In the rows, zero is written as 128.
The rows below fall into families. The same turns and mirrors carry the whole set onto itself and the rows of a family onto each other. For each named row, which other rows are in its family? Write them in the order they are listed.
These 27 rows form 9 families of 3 rows each.
Q494: [112 162 169 126 116 136 162 144 130 122 111]
Q472: [135 104 158  87 156 113 118 158 159 126 121]
Q798: [115 125 121 135 151 113 133  92 138 172  97]
Q417: [110 116 132 111 145 122 134  86 127 174  95]
Q66: [115 109 135 147 148 123 126 100 133 178  98]
Q119: [155 107 153 113 148 103  97 152 155 133 111]
Q684: [141 113 139 103 147 101 109 161 162 126 119]
Q495: [129 146 179 116 118 136 163 117 124 103 101]
Q262: [132 158 175 130 114 143 156 132 130 113  89]
Q188: [123 150 171 132 114 127 173 133 129 112  98]
Q996: [127 165 155 139 113 124 164 135 136 113 101]
Q653: [107  98 139 100 145  96 113 151 156 119 115]
Q511: [144 110 162  94 158 115 107 160 153 133 111]
Q134: [129 126 143 145 152 112 131  92 127 176  93]
Q652: [ 84 116 129 133 143 109 141  94 134 154  95]
Q8: [111 106 133 128 148 120 137  86 133 171  91]
Q277: [ 98 146 158 130 116 115 164 140 136 100 102]
Q325: [137  97 153  90 142 102 113 157 153 123 115]
Q269: [141  98 166  87 156 116 113 139 151 118 118]
Q990: [ 99 118 135 132 148 137 131  94 138 175 100]
Q557: [123 151 168 127 112 144 166 126 137 109  96]
Q754: [143 105 150 108 130 107 101 165 146 131 119]
Q661: [126 156 170 147 113 125 163 143 120 128 106]
Q878: [144 161 171 139 112 119 152 137 125 118  97]
Q433: [115 112 150 113 157 125 139  78 122 162  99]
Q191: [118 123 140 120 150 125 128  91 123 178  87]
Q456: [126 108 146  89 136 118  98 158 154 133 121]

The rest of the family of Q754: Q66, Q661
The rest of the family of Q417: Q472, Q557
The rest of the family of Q456: Q494, Q990
The rest of the family of Q269: Q495, Q433
The rest of the family of Q262: Q511, Q191
The rest of the family of Q277: Q653, Q652
The rest of the family of Q996: Q798, Q684
The rest of the family of Q188: Q8, Q325

The rows below fall into families. The same turns and mirrors carry the whole set onto itself and the rows of a family onto each other. For each named row, which other rows are in its family? Write them in the order they are listed.
These 16 rows form 4 families of 4 rows each.
Q672: [ 85  99 151 129 134 148 135 132 131 105 114 102 124 123 128]
Q233: [175 164 112 149 156 108 122 128 127 123 121 128 139 136 153]
Q215: [123 114 122 132 150 127 140 109 147 106  98 124 111 105  85]
Q781: [153 154 107  91 125 126 151  97 121 126 150 144 130 166 136]
Q702: [109 118 134 142 149 125 104 153 138  80 108 108 129 114 115]
Q400: [ 96 109 137 113 104 143 104 133 153 109  94 144 141 113 130]
Q697: [146 150 105 117 160 114 156 103 119 100 163 109 139 144 131]
Q535: [162 140 122 117 131 119 148 139 137 108 159 112 149 163 161]
Q793: [169 162 102  99 128 114 129 115 130 112 144 150 134 165 132]
Q30: [135  99 146 129 114 138 138 148 168 119  94 127 122 127 121]
Q959: [144 143 125 134 147 135 162  93 113 152 132 119 130 142 163]
Q289: [ 88 118 121 117 128 136 103 110 142  98  96 142 134  98 108]
Q945: [ 95 117 147 122 118 148  98 141 127 114  87 140 117 133 128]
Q723: [ 90 126 134 124 137 140  96 123 117 106  88 139 112 120 108]
Q193: [138 152 103  99 124 127 143  87 124 131 149 145 156 143 160]
Q964: [157 166  94 109 128 113 117 109 133 114 143 150 162 140 155]

The rest of the family of Q697: Q672, Q702, Q535
The rest of the family of Q30: Q233, Q215, Q959

The rows below fall into families. The same turns and mirrors carry the whole set onto itself and the rows of a family onto each other. For each named row, which other rows are in its family? Write them in the order they are listed.
These 36 rows form 6 families of 6 rows each.
Q969: [129 160 145 136 144 101 101  99 129 131 108 154 142 122 134 140]
Q267: [ 95  81 136 110 122 155 122 168 128 139 111 169 101 141 150 125]
Q374: [118 144 165 133 158 129 118 160 160 152 127 152 163 120 130 133]
Q4: [113 158 145 126 154 115 112  97 159 139 125 155 157 138 117 111]
Q566: [116 109 102 104 106 155 116 136  86 115  87 159 131 156 149 124]
Q46: [109 128 100  96 127 150 120 127  83 129 101 163 105 175 145 141]
Q488: [121 124  95 108 150 151 120  88 100 150  98 131 149 138 120 124]
Q660: [141 142 101 122 129 154 121 114  97 142  84 139 159 147 118 109]
Q588: [ 96 103 119  90 137 178 135 176 122 138 123 156 122 170 130 121]
Q789: [ 90  91 135 108 104 179 140 148 128 133 108 153 123 157 151 139]
Q257: [125 159 137 129 169 135 106 107 139 140  98 134 173 142 118 119]
Q550: [143 146 137 107 174 119  99 101 136 126 107 129 155 125 140 118]
Q713: [111 122  96  90 130 171 135 128 107 106  73 157 137 146 147 125]
Q11: [104  94 116  98 112 158 118 166 111 107 109 155 100 150 124 125]
Q704: [114 141 166 116 172 134 121 125 171 149 136 136 139 129 131 137]
Q243: [136 153 143 143 161 124 110 126 107 136 122 135 171 147 118 125]
Q318: [ 92 101 160  87 127 151 105 156 146 114 142 170 110 145 131 138]
Q171: [ 87 125 142 121 149 151 115 168 171 140 137 164 126 152 154 154]
Q676: [104  92 132  91 110 156 132 155 118 125 125 161  99 145 162 141]
Q19: [ 91 120 122  85 125 155 128 160 132 145 105 179  96 147 158 149]
Q35: [117 116  92 127 114 143 114 130  99 114  76 154 122 145 112 115]
Q728: [125 150 101 136 139 123 126 104 123 133  93 141 146 144 109  98]
Q501: [131 172 130 112 152 128 115  97 130 124 116 134 166 145 116 129]
Q164: [ 87 111 167  98 151 138 116 148 160 124 136 156 114 140 163 150]
Q570: [102 148 172 107 157 133 105 126 146 149 146 132 149 117 120 126]
Q725: [109 147 160 120 139 124 126 143 147 150 160 131 144 151 147 108]
Q772: [141 150 122 106 137 129 121 119  70 140  92 150 142 142 121 119]
Q718: [123 105  95 115 119 151 129 140 111 114  80 171 117 170 147 128]
Q884: [125 138 100 106 120 130 133 102 106 149  78 146 150 158 116 121]
Q358: [101 128 174 110 122 162 105 152 147 122 129 195 139 138 148 141]
Q37: [115 117 104 107 139 156 109 132 106 119  69 179 120 140 117 155]
Q690: [101 117 165 116 155 154 101 161 153 112 148 155 118 130 152 134]
Q629: [111 113 178 106 129 148 118 160 162 113 117 150 126 143 170 130]
Q221: [124 137  90 116 155 115 129 124 107 148 102 117 127 152 117 119]
Q873: [102 135 167  95 150 130 115 133 172 134 158 158 134 145 128 120]
Q280: [122 118 176 127 147 129 103 120 155 154 143 122 139 134 143 132]

The rest of the family of Q704: Q566, Q660, Q257, Q676, Q164
The rest of the family of Q690: Q267, Q501, Q570, Q718, Q884
The rest of the family of Q221: Q969, Q588, Q725, Q358, Q37
The rest of the family of Q728: Q4, Q11, Q318, Q35, Q873

